In the data rows, zero lies at 4.5, halfway between 4 and 5.
Here are some rows, each followed by its group. Rows of different groups can look alike.
[5 6 2 4 4 7 3 3 2 5 2 3 5 3 6 3 6 3 4 7 6 5 4 4] D
[7 5 4 6 4 6 4 4 5 2 3 2 3 4 5 5 3 2 6 6 7 2 5 1] F
[7 5 4 6 4 6 5 4 5 2 3 2 2 5 4 5 3 2 6 6 7 2 5 1] F
[5 5 2 4 4 7 3 3 2 4 3 3 4 3 6 3 6 3 3 7 6 5 4 4] D
[3 3 5 3 6 3 5 5 5 7 6 6 6 4 4 6 5 6 5 3 3 6 5 7] L
[2 3 5 3 6 4 5 5 4 7 6 6 6 3 4 5 4 6 4 3 3 6 4 6] L
[5 6 5 4 4 3 3 6 5 4 4 6 5 5 5 3 6 6 6 4 3 7 3 6] Y
[3 4 5 3 6 3 5 6 5 7 6 6 6 3 5 6 5 6 5 3 3 6 4 7] L
[5 5 2 4 4 7 3 3 2 5 2 3 4 3 6 2 6 3 4 7 6 5 4 4] D
[3 1 7 4 6 3 7 4 4 5 8 5 5 4 3 6 2 6 3 2 5 5 6 5] X
[3 4 3 4 4 5 4 4 4 6 3 5 6 5 4 4 6 5 4 5 3 5 4 6] C
[5 6 4 4 3 4 2 6 5 4 4 6 5 5 5 3 7 6 6 4 3 7 2 6] Y
[3 4 5 3 6 3 5 6 5 7 6 7 6 4 4 7 5 6 4 3 2 6 5 7] L
[5 6 4 4 3 4 3 7 5 5 4 6 5 5 5 3 7 6 6 4 3 7 3 6] Y
[3 4 3 4 4 6 3 4 3 7 3 5 6 5 4 3 6 5 3 6 3 5 4 6] C
[7 6 4 6 4 6 4 4 5 2 3 1 3 4 5 5 3 1 6 6 7 1 5 1] F
[3 4 5 3 6 3 5 6 6 8 6 7 5 4 4 7 5 6 4 3 2 6 5 7] L
[4 4 7 6 5 3 7 4 7 4 6 5 4 6 3 7 2 5 4 3 4 3 7 3] H
[3 3 3 4 5 6 4 4 3 6 4 4 5 4 4 3 5 5 3 6 4 5 4 6] C
[6 7 4 3 4 4 3 6 5 4 4 6 5 5 5 4 7 6 7 4 3 7 3 6] Y
[3 3 5 3 6 3 5 6 5 7 6 7 6 4 4 6 5 7 4 3 2 6 5 7] L
[4 4 7 6 5 2 7 5 7 4 7 5 4 6 3 7 2 5 4 2 4 3 7 4] H
[5 6 4 3 4 3 3 6 5 5 4 6 5 5 5 5 7 6 7 4 3 7 4 6] Y
[3 4 3 4 4 6 4 4 3 7 3 5 6 4 4 3 6 5 4 6 3 5 4 6] C
[3 4 3 4 4 6 3 4 3 7 3 5 6 5 5 3 6 5 4 6 3 5 3 6] C
[5 6 1 4 4 8 2 3 1 4 2 3 4 3 6 2 6 2 4 7 6 5 3 4] D
[5 6 2 4 4 7 2 3 2 4 2 3 4 3 6 1 6 3 3 7 7 5 3 4] D
[3 3 5 3 6 4 5 6 5 7 6 6 5 3 4 6 5 6 5 3 3 6 4 6] L
[3 3 3 4 4 5 4 4 3 7 4 6 5 4 4 5 5 5 3 5 3 5 5 6] C
[5 6 4 4 3 4 3 6 5 4 4 6 5 5 5 4 7 6 7 4 3 7 3 6] Y
[3 3 8 6 6 2 8 4 7 4 7 6 4 6 3 8 2 5 4 2 4 3 8 4] H
[7 5 5 6 4 6 5 4 5 2 4 2 3 4 5 6 3 2 5 5 7 2 5 2] F
[3 4 5 3 7 3 5 6 5 7 6 7 6 4 4 6 5 6 4 3 2 6 5 7] L
[5 5 2 4 4 7 3 3 2 5 3 4 5 3 6 2 6 3 3 7 6 5 4 4] D
[3 4 5 3 6 3 5 6 5 7 6 7 6 4 5 6 5 6 4 3 2 6 4 7] L
[7 5 4 6 4 6 5 4 5 2 3 2 3 4 5 5 3 2 6 6 7 2 5 1] F
[5 5 1 4 3 7 2 3 1 4 2 3 5 4 6 1 7 3 3 7 6 5 3 4] D
[5 6 4 3 3 4 2 6 4 4 4 5 5 5 5 2 7 6 6 5 4 7 1 6] Y
[7 6 4 6 4 6 5 4 5 1 4 1 3 4 5 5 3 2 5 6 7 2 5 1] F
[2 3 4 4 4 5 4 4 3 7 4 6 6 5 4 3 5 6 3 5 3 5 4 6] C
[4 4 7 6 5 3 7 4 7 4 6 5 4 6 3 7 3 5 4 3 4 3 7 4] H
[3 3 3 4 4 6 4 3 3 7 3 5 6 5 4 3 5 5 3 6 3 5 4 6] C
[6 6 4 4 4 4 3 6 5 4 4 5 5 5 5 3 6 6 7 4 4 7 3 5] Y
[3 4 3 4 4 5 4 4 4 6 3 5 6 5 5 3 5 5 3 5 3 5 4 6] C
[6 6 4 4 3 4 3 6 5 4 4 5 5 5 5 3 7 6 7 5 4 7 2 5] Y
[3 3 5 3 6 3 5 5 5 7 6 7 6 4 4 6 5 6 4 3 2 6 5 7] L
[3 4 5 3 6 3 5 6 5 7 6 7 6 4 4 6 5 6 4 3 2 6 5 7] L
[2 1 7 4 6 3 7 3 4 4 8 4 5 4 3 5 2 6 3 2 5 5 6 4] X
[4 4 7 6 5 2 7 4 7 4 6 5 4 6 3 7 2 5 4 2 4 3 6 4] H
[4 3 7 7 5 2 7 4 7 4 7 5 4 6 3 7 2 5 4 3 4 3 7 4] H
[3 4 3 4 5 5 4 4 4 7 4 5 6 5 4 4 6 5 4 5 3 5 4 6] C
[6 6 4 4 3 4 2 6 4 4 4 5 5 5 5 2 6 6 7 4 4 7 2 5] Y
[3 2 7 4 6 3 6 4 4 5 7 5 5 4 4 5 2 6 3 2 4 4 5 5] X
[4 5 2 4 4 7 3 3 2 5 3 3 5 3 6 2 6 3 3 7 6 5 4 4] D
[3 2 7 4 6 2 7 4 5 5 7 5 5 5 3 6 2 6 3 2 4 5 6 5] X
[7 6 4 6 4 6 5 4 5 2 3 2 3 5 5 5 3 2 6 6 7 2 5 1] F
[3 2 7 4 6 3 6 4 4 4 7 5 5 4 4 5 2 6 3 2 5 5 6 4] X
[4 3 7 6 5 3 7 4 8 4 7 5 5 6 3 8 3 5 5 3 3 3 7 4] H
[6 7 4 4 3 4 3 6 5 4 4 5 4 5 5 3 6 6 7 4 4 7 2 5] Y
[7 6 4 6 4 6 4 4 5 1 3 1 3 4 5 4 3 2 6 6 7 2 4 1] F
[7 6 4 6 4 6 5 4 5 2 4 2 3 4 5 5 3 1 6 6 7 1 5 1] F
[4 4 7 6 6 2 6 5 7 4 6 6 5 6 3 6 2 6 3 2 3 3 6 5] H
[5 5 2 4 4 7 3 3 2 4 2 3 4 3 6 2 6 3 4 7 6 5 3 4] D
[6 6 4 4 3 4 3 6 5 4 4 5 5 5 5 3 6 6 7 4 4 7 2 5] Y
[4 4 7 6 6 2 7 5 7 4 7 6 5 6 3 7 2 5 4 2 4 3 7 4] H
[7 6 4 5 4 6 4 4 5 2 4 2 2 4 5 6 3 2 6 6 7 2 5 2] F
[2 3 5 3 6 3 6 5 5 7 6 6 5 4 4 7 5 6 5 3 3 6 5 7] L
[4 4 7 6 6 2 7 4 8 4 7 6 5 6 3 7 2 5 4 2 4 3 7 4] H
[6 6 4 4 3 4 3 6 5 4 4 5 5 5 5 3 7 6 7 4 4 7 2 6] Y
[5 7 4 4 4 3 3 6 5 4 4 6 5 6 5 3 7 6 7 4 3 7 2 6] Y
[3 4 3 4 4 5 3 4 4 7 3 6 6 5 5 4 6 5 4 6 3 5 4 6] C
[7 6 4 6 4 6 4 4 5 1 3 2 2 4 5 5 4 2 6 6 7 2 5 1] F
[3 4 5 3 6 4 5 5 5 7 6 6 6 4 5 5 5 6 4 3 2 6 4 7] L
[7 6 5 6 4 6 4 4 5 2 4 1 3 4 5 5 3 2 6 6 7 2 5 1] F
[4 4 7 6 5 3 7 4 7 4 6 5 4 6 3 7 3 5 4 3 4 3 7 4] H
[3 3 3 4 4 6 3 4 3 7 3 5 6 4 4 3 6 5 4 6 3 5 4 6] C
[5 5 3 4 4 7 3 3 2 4 3 3 4 3 5 2 6 3 3 7 6 5 4 4] D
[3 4 3 4 4 5 4 4 3 6 3 5 6 5 5 3 5 5 3 6 3 5 4 6] C
[6 6 4 4 3 4 3 6 5 4 4 5 5 5 5 3 7 6 7 5 4 7 2 5] Y
[3 3 5 3 6 3 6 5 5 7 6 6 6 4 4 6 5 6 5 3 2 6 5 7] L
[2 2 6 4 6 4 6 4 4 5 7 4 5 3 4 4 2 5 3 3 5 4 4 5] X
[3 5 3 4 4 5 4 5 4 7 3 6 6 6 5 4 6 5 3 5 3 5 4 7] C
[3 4 3 4 4 5 4 4 3 7 3 6 6 5 5 3 5 5 3 5 3 5 4 6] C
[7 5 4 6 4 6 5 4 5 2 3 2 3 5 5 5 3 2 5 6 7 2 5 1] F
[3 4 5 3 6 4 5 6 5 7 6 6 6 4 4 6 5 6 5 3 2 6 4 7] L
[5 5 2 4 4 7 3 3 1 5 2 2 4 3 6 2 6 3 3 7 7 5 4 4] D
[7 5 4 6 4 6 5 4 5 2 3 2 2 4 5 5 3 2 6 6 7 2 5 2] F
[5 5 2 4 3 7 3 3 1 4 2 3 4 4 6 2 6 3 3 8 7 5 4 4] D
[7 5 4 6 4 6 5 4 5 1 3 1 2 4 5 5 3 1 5 6 7 1 5 1] F
[3 4 5 3 6 3 5 6 5 7 6 7 5 4 4 6 5 6 5 3 2 6 5 7] L
Which 3 other groups have their centres nearest to the centre of group L, nearest first?
C X Y
Which 3 other groups have their centres nearest to the centre of group H, nearest first?
X L C
Which 5 groups are nearest to each row below, nearest first, going by the distance to the centre of the group?
[5 5 1 4 3 7 3 3 1 4 2 3 4 3 6 2 6 3 4 7 6 5 4 4] D C F Y L
Which 3 other groups have their centres nearest to the centre of group D, nearest first?
C F Y
Which 5 groups are nearest to each row below, nearest first, going by the distance to the group's nearest row?
[4 5 2 3 4 7 3 3 2 5 3 3 5 2 6 3 6 3 4 7 6 5 4 4] D C Y F L
[4 3 7 6 6 2 7 4 7 5 7 6 5 6 3 7 2 5 4 2 4 3 7 4] H X L C F
[3 4 5 3 6 3 5 6 5 7 5 7 5 4 5 6 5 6 5 3 3 6 4 7] L Y C X H
[3 2 7 4 6 3 6 4 5 5 7 5 5 4 4 6 2 5 3 2 5 4 5 5] X H L C Y
[6 6 4 4 4 4 2 6 4 4 4 5 5 5 5 2 6 5 7 5 4 6 1 5] Y C D L F
[4 4 7 6 5 3 7 4 8 5 6 6 5 7 3 7 3 6 4 3 3 3 7 4] H X L C Y
[3 2 7 4 6 3 6 4 4 4 8 5 5 4 4 4 2 6 3 2 5 5 5 5] X L H C Y
[4 4 7 6 5 2 7 4 7 4 7 6 4 6 3 7 2 5 4 3 3 3 7 4] H X L C F
[4 4 6 6 5 2 6 5 7 4 6 6 5 7 3 6 3 6 4 3 3 3 6 4] H X L C Y
[3 4 5 3 6 3 5 5 4 7 6 6 5 4 4 5 5 6 5 3 3 6 4 6] L C X Y H
Which 4 groups are nearest to each row below, nearest first, going by the distance to the centre of the group?
[2 4 5 2 7 3 5 6 6 8 6 8 6 4 5 8 5 6 4 3 2 6 6 7] L X C H
[4 4 7 6 5 2 7 4 7 4 7 5 4 6 3 7 2 5 4 2 4 3 7 3] H X L F
[3 4 3 4 4 6 4 4 3 7 3 5 6 5 4 3 6 5 4 6 3 5 4 6] C D Y L
Which 3 other groups have their centres nearest to the centre of group C, nearest first?
L Y D
Which 3 other groups have their centres nearest to the centre of group Y, nearest first?
C L D
Which 4 groups are nearest to each row below, nearest first, going by the average distance to the group's rows?
[5 4 7 6 5 2 7 5 8 4 6 6 5 6 3 6 3 5 4 3 3 3 6 4] H X L C
[3 4 5 2 7 3 5 6 5 7 6 7 5 3 5 7 5 6 5 3 2 6 5 7] L X C Y
[2 3 5 3 6 3 5 5 5 7 6 6 5 3 4 6 5 6 4 3 3 6 5 7] L X C H
[3 4 3 4 4 6 4 4 4 6 3 5 5 5 5 4 6 5 4 6 3 5 4 6] C Y D L
[7 6 4 6 4 6 4 4 5 2 4 1 2 4 5 5 3 2 6 6 7 2 4 1] F D Y H
[3 4 3 4 4 5 4 4 3 6 3 5 6 5 4 3 5 5 4 6 3 5 4 6] C Y D L
[6 7 4 3 4 3 3 6 5 4 5 6 5 5 5 4 7 6 6 4 3 7 3 6] Y L C D
[7 6 4 6 3 6 4 4 5 1 3 1 2 5 5 4 3 1 6 6 7 2 5 1] F D Y H
[3 4 3 4 5 5 4 4 3 7 4 5 6 5 5 4 5 5 3 5 3 5 4 6] C L Y D
[5 4 6 6 4 3 6 4 7 4 6 5 4 7 3 7 3 5 5 3 4 3 7 4] H X L F
A new table starts here, with new groups. Each row is followed by its group. Groups can overlap.
[2 5 6 3 5 3 2 0 3 7 7 4 2 4 5 5 4 4 5 3 3 3 4 4] 0
[5 3 5 7 3 6 5 4 5 3 3 5 5 1 5 4 6 4 4 4 4 6 5 4] 1
[5 6 3 2 5 3 6 1 5 6 6 5 7 7 7 2 3 7 5 3 3 1 3 4] 2
[7 4 5 6 3 3 4 4 5 4 3 7 3 5 5 5 4 2 3 3 8 8 5 5] 1
[7 3 4 6 3 4 6 2 2 3 4 6 2 2 5 5 4 5 4 3 5 8 4 1] 1
[4 5 7 1 6 4 5 5 6 4 5 4 4 4 5 3 4 3 4 4 3 4 5 4] 0
[5 7 5 4 6 3 5 3 6 5 6 4 3 3 4 3 7 5 6 4 4 3 6 4] 0
[4 4 3 1 7 3 5 4 5 4 4 4 6 7 5 5 2 5 5 7 4 4 3 5] 3
[6 6 6 3 5 3 4 4 3 5 2 6 2 4 6 4 4 3 3 6 5 5 2 6] 1
[3 6 3 4 6 5 2 5 5 5 4 1 5 5 3 5 4 5 4 6 6 4 2 4] 3
[2 5 3 6 6 5 3 5 5 6 3 5 6 6 5 6 5 6 5 8 6 2 4 5] 3
[1 7 4 6 6 4 3 6 5 7 4 4 6 4 4 6 6 8 6 7 3 1 6 5] 3
[6 6 3 6 3 4 8 5 6 3 5 5 5 4 5 4 7 5 4 5 6 5 7 4] 4
[7 4 5 7 2 4 5 3 3 3 4 8 1 3 7 6 6 2 4 4 6 7 4 6] 1
[5 5 4 4 3 1 4 4 3 5 5 3 2 3 4 5 4 4 4 4 3 5 3 5] 1
[2 4 4 6 6 5 3 6 3 6 5 2 4 3 3 5 5 6 3 6 5 3 5 4] 5
[6 5 6 2 4 6 5 5 4 4 4 4 5 4 4 4 5 3 3 3 3 4 5 7] 6
[5 4 3 5 5 5 4 5 5 4 4 4 6 7 6 7 1 5 5 4 6 5 2 4] 3
[5 4 6 6 3 5 4 3 5 4 4 6 3 3 4 4 7 3 4 5 4 6 6 6] 1
[4 4 3 1 7 4 4 4 4 4 6 5 5 7 5 5 1 4 6 6 5 4 0 5] 3
[6 4 3 6 4 6 6 7 5 5 3 6 6 7 5 5 5 5 6 5 6 6 5 4] 4
[6 4 5 5 3 3 5 3 3 2 5 3 3 3 6 4 3 5 4 3 5 6 1 4] 1
[3 6 3 5 6 5 4 4 6 6 4 4 6 4 5 6 4 6 5 7 4 4 5 6] 3
[7 2 2 7 3 4 8 6 5 3 4 7 6 6 5 6 5 5 4 4 5 8 5 4] 4
[7 3 7 1 2 6 5 6 6 2 5 6 4 4 5 4 4 1 2 1 1 6 4 5] 6
[7 7 5 6 3 4 4 5 4 4 4 6 2 5 4 5 5 2 4 2 6 6 3 5] 1
[4 4 4 3 5 3 4 6 4 3 5 1 4 5 2 7 3 6 5 5 4 4 5 3] 5
[5 5 5 4 3 5 6 4 6 4 5 6 5 3 3 2 7 3 4 3 3 5 7 5] 6
[3 6 3 6 7 5 3 5 3 6 4 3 7 7 5 7 5 7 5 7 6 1 3 5] 3
[3 3 4 2 7 4 4 4 4 5 5 3 6 8 6 6 1 6 4 5 5 4 1 4] 3
[4 8 4 2 5 4 4 2 6 8 7 1 7 4 4 2 3 6 5 0 4 1 5 4] 2
[5 6 2 2 5 3 5 4 6 6 6 3 7 5 5 4 2 7 4 2 6 2 3 4] 2
[4 3 6 2 4 7 4 6 5 3 5 4 4 2 4 3 6 2 3 4 4 6 6 5] 6
[4 3 5 4 5 4 5 6 3 4 4 4 4 6 2 5 4 5 6 5 3 4 5 4] 5
[3 5 7 3 5 6 3 4 6 5 4 5 5 3 5 3 6 4 4 3 2 3 6 5] 0
[4 6 5 6 3 3 3 4 4 5 4 2 2 1 3 4 5 5 4 4 7 7 3 4] 1
[3 5 4 5 5 4 4 5 4 4 4 2 5 4 3 7 5 8 4 6 5 4 5 3] 5
[7 5 6 3 4 4 5 4 3 6 4 6 1 4 5 4 5 1 4 4 4 6 3 7] 1
[3 4 6 4 6 4 2 6 3 4 5 2 4 3 0 6 4 5 5 6 3 6 4 3] 5
[7 5 6 3 3 7 5 5 7 4 4 6 4 2 4 2 7 3 5 2 3 5 7 5] 6
[4 5 3 4 6 5 4 6 4 6 5 5 7 8 3 6 3 6 6 4 5 4 5 5] 3
[7 5 5 6 3 5 5 2 5 4 4 5 2 3 4 5 6 3 4 3 6 6 4 4] 1
[7 3 3 6 2 6 7 5 3 2 4 8 6 7 7 5 3 3 6 3 6 6 3 6] 4
[2 9 8 8 7 3 0 4 4 6 3 5 1 3 6 6 8 4 5 8 5 3 6 7] 0
[7 4 7 2 2 5 5 6 5 2 4 6 5 4 5 3 4 0 3 2 3 6 3 5] 6
[5 4 5 8 1 5 3 3 3 3 4 5 3 3 5 5 6 4 5 3 8 6 5 3] 1
[5 6 7 5 3 5 6 6 8 5 5 5 4 1 3 2 9 5 6 5 2 3 9 5] 6
[5 4 3 8 3 6 7 5 6 5 4 6 5 5 4 4 7 6 5 5 5 6 9 4] 4
[4 4 2 4 7 4 4 5 5 6 4 3 6 7 2 5 3 6 7 5 5 3 4 5] 3
[2 3 1 5 7 5 3 4 4 5 4 3 7 7 5 5 2 6 5 7 5 3 3 2] 3
[4 4 8 4 5 3 3 5 2 5 6 5 3 4 5 6 3 5 3 5 1 3 5 6] 0
[4 7 6 4 4 4 5 2 6 7 6 4 4 1 4 2 7 4 4 4 4 4 6 3] 0
[3 6 6 4 7 5 3 4 5 7 5 2 5 3 4 4 6 7 6 5 3 1 7 4] 0
[3 6 3 5 7 4 3 5 5 8 4 2 6 6 5 6 3 7 5 7 5 3 4 5] 3
[1 4 2 4 7 5 5 6 7 6 4 3 8 5 5 7 3 7 6 7 5 1 4 4] 3
[1 5 4 3 8 4 4 5 5 5 4 4 6 6 7 6 2 6 5 9 4 2 3 7] 3
[7 8 5 6 4 4 4 3 6 6 4 5 3 3 6 5 6 3 4 5 4 3 4 8] 1
[2 2 7 4 5 5 2 3 2 6 6 7 4 5 7 6 5 5 4 6 3 2 4 7] 0
[5 4 5 3 4 5 5 5 6 4 5 7 5 4 6 3 5 4 3 6 3 4 6 5] 0
[1 6 6 6 5 5 2 4 4 7 6 3 4 2 3 4 8 6 6 4 4 2 8 4] 0
[6 5 6 5 4 3 4 3 5 4 3 3 1 3 4 3 5 4 4 4 6 5 3 5] 1
[7 4 2 8 3 5 6 7 5 4 4 6 4 5 5 5 6 5 5 4 6 7 6 4] 4
[7 4 4 9 2 4 5 6 5 4 4 8 4 6 3 4 6 5 6 4 6 6 7 3] 4
[4 7 5 6 5 5 5 5 5 6 5 3 5 3 3 4 7 6 5 6 3 2 9 5] 0
[5 6 6 2 3 5 6 5 7 4 4 6 4 4 5 1 7 3 5 2 3 4 6 5] 6
[7 5 4 6 4 5 6 6 3 5 3 6 5 7 6 5 4 3 5 4 6 6 6 6] 4
[5 5 7 4 2 6 6 4 6 3 5 5 5 3 5 2 6 2 4 3 2 5 7 5] 6
[5 5 5 6 4 3 4 2 3 4 4 3 0 2 3 4 7 4 4 3 6 6 4 4] 1
[5 4 3 5 4 4 6 4 4 4 4 6 5 7 5 5 5 5 6 4 7 5 5 5] 4
[3 5 6 7 3 4 3 4 5 4 3 4 1 1 5 4 8 2 5 4 7 6 6 4] 1
[1 5 3 5 7 5 5 5 5 5 5 3 7 5 4 5 4 7 5 7 4 2 5 4] 3
[4 5 2 2 7 6 4 6 6 5 3 3 7 7 5 5 2 4 6 6 6 5 3 5] 3
[2 4 4 3 6 3 5 5 6 5 4 5 6 6 7 5 2 7 5 7 3 3 2 5] 3
[4 4 3 2 4 4 7 1 4 6 6 6 6 7 8 3 1 5 5 2 4 3 1 3] 2
[4 8 6 4 4 5 6 5 8 6 5 4 4 2 5 3 8 4 5 5 4 3 8 5] 0
[7 3 6 5 3 3 5 3 4 3 2 6 3 4 6 4 4 2 4 2 6 7 3 4] 1
[5 3 8 2 3 6 4 5 6 1 5 7 3 3 5 2 5 1 3 3 2 6 4 4] 6
[7 3 6 6 3 5 3 4 2 3 5 5 2 5 4 5 4 3 3 0 5 7 3 4] 1
[6 3 4 6 3 4 4 3 1 4 5 4 2 4 4 6 5 4 4 4 7 7 5 3] 1
[7 7 6 6 2 3 5 5 6 5 4 4 3 3 4 3 5 4 2 2 6 6 3 6] 1
[4 5 5 2 4 4 5 2 5 6 7 4 6 5 7 4 2 6 4 1 4 3 3 2] 2
[6 4 6 4 1 5 8 5 6 4 4 6 6 4 5 2 6 3 3 2 2 6 7 5] 6
[5 7 5 6 2 4 5 4 6 4 4 5 3 2 5 3 7 4 4 4 6 5 4 4] 1
[7 5 4 5 3 5 7 4 5 4 3 7 5 6 4 4 5 4 6 3 5 5 5 5] 4
[3 4 3 3 8 7 2 6 5 7 4 2 6 6 2 5 2 5 5 6 4 3 4 3] 3
[5 2 4 6 4 3 4 3 1 3 6 5 2 5 2 6 2 4 4 3 7 8 3 5] 1
[3 5 7 4 4 5 5 5 5 4 4 5 5 4 6 4 7 5 3 5 0 4 7 7] 0
[4 3 5 6 5 4 3 9 1 3 5 0 5 4 0 9 3 5 4 6 5 7 3 5] 5
[5 4 6 5 2 3 3 2 2 4 5 6 3 3 7 5 4 5 3 4 4 5 3 5] 1
[6 2 2 7 4 6 5 4 3 3 6 6 6 6 5 4 5 4 5 5 7 6 5 2] 4
Which 4 groups are nearest to each row below, nearest first, going by the distance to the group's nearest row?
[5 5 7 5 4 4 5 6 6 5 4 5 3 4 4 3 6 4 4 5 2 5 6 6]: 1 0 6 5
[5 3 2 6 3 5 7 5 4 3 5 6 6 6 4 5 5 6 4 5 5 6 7 4]: 4 5 0 1
[2 3 3 5 6 5 3 6 3 5 7 1 4 3 0 6 5 7 7 6 4 4 7 2]: 5 3 0 1
[3 6 4 3 6 2 4 6 4 5 5 3 5 7 5 5 3 7 4 6 4 3 3 5]: 3 5 2 1
[2 4 5 4 6 4 4 2 4 5 5 5 4 4 4 5 6 6 6 5 3 2 6 5]: 0 3 5 1
[6 5 5 6 2 4 4 6 4 4 5 3 2 3 3 5 5 2 4 3 5 6 5 6]: 1 6 4 5
[6 2 5 6 3 4 4 3 2 2 3 4 1 3 5 5 4 3 4 3 7 8 1 3]: 1 4 3 6
[6 4 6 2 2 5 4 6 4 3 5 5 5 3 3 3 4 2 3 2 2 5 3 6]: 6 0 1 5
[1 6 2 5 9 6 3 4 5 6 5 3 7 6 4 5 4 6 6 7 6 2 5 4]: 3 5 0 2
[8 2 4 6 4 6 6 6 4 3 3 7 7 8 5 5 3 3 4 4 6 7 5 6]: 4 1 3 0
[4 5 7 6 4 6 3 5 3 5 4 6 5 4 5 5 7 4 3 6 3 4 7 7]: 0 1 6 3
[4 8 2 4 8 4 3 5 6 7 2 3 5 6 3 5 5 5 6 7 8 2 4 6]: 3 5 0 4
Which 5 groups are nearest to each row below, nearest first, going by the distance to the centre of the group?
[6 9 3 4 4 4 4 3 4 7 7 3 7 6 7 3 2 6 4 1 5 2 3 5]: 2 3 0 1 4
[4 6 3 3 6 4 4 6 6 4 5 4 6 5 6 5 2 7 5 6 3 3 3 5]: 3 2 5 0 4
[6 5 5 7 3 4 4 1 2 4 4 6 3 4 5 5 4 4 5 3 7 7 4 5]: 1 4 0 6 5
[2 4 2 4 9 5 4 5 5 5 4 4 7 7 5 6 4 6 5 8 5 2 4 4]: 3 5 0 2 4
[2 6 1 3 6 4 6 5 5 5 4 2 6 6 5 4 2 7 6 9 8 3 3 3]: 3 5 2 4 0
[3 7 4 4 6 5 4 4 5 6 4 3 5 5 6 5 4 5 4 6 5 4 4 5]: 3 0 5 2 1
[6 1 3 7 3 5 6 6 4 3 4 7 5 7 6 6 4 5 4 6 5 7 4 6]: 4 1 3 5 6
[0 5 4 5 6 6 3 3 4 7 7 2 5 4 2 6 6 7 5 6 4 1 7 3]: 0 5 3 2 1
Which 4 groups are nearest to each row below, nearest first, going by the average distance to the group's rows?
[6 7 6 5 3 6 5 5 9 5 4 5 5 2 3 1 8 2 5 3 4 5 8 4]: 6 0 4 1
Which 5 groups are nearest to each row below, nearest first, going by the distance to the group's nearest row?
[5 5 4 1 4 4 7 4 6 5 5 4 8 6 5 3 1 5 5 2 3 3 2 4]: 2 3 0 6 4
Which 4 groups are nearest to each row below, nearest first, going by the distance to the centre of the group?
[5 4 3 3 6 4 3 3 4 4 4 4 3 7 4 6 1 2 4 7 6 6 1 5]: 3 1 5 4
Which 5 groups are nearest to each row below, nearest first, going by the average distance to the group's rows?
[4 6 4 4 6 5 4 5 6 5 3 3 5 7 5 5 3 5 5 5 6 4 2 5]: 3 5 2 4 1
[3 3 2 3 7 4 6 6 5 3 6 3 7 6 5 4 2 7 5 7 4 2 3 4]: 3 5 2 4 0
[5 6 4 4 3 7 5 5 8 5 5 5 5 1 4 1 8 2 5 2 4 4 9 3]: 6 0 4 1 2
[3 5 8 3 6 6 3 4 5 4 4 4 4 3 6 4 6 2 3 5 3 3 5 4]: 0 6 1 5 3
[6 5 3 5 3 6 6 4 5 3 4 8 5 6 6 4 4 4 5 4 5 6 5 4]: 4 1 6 3 2
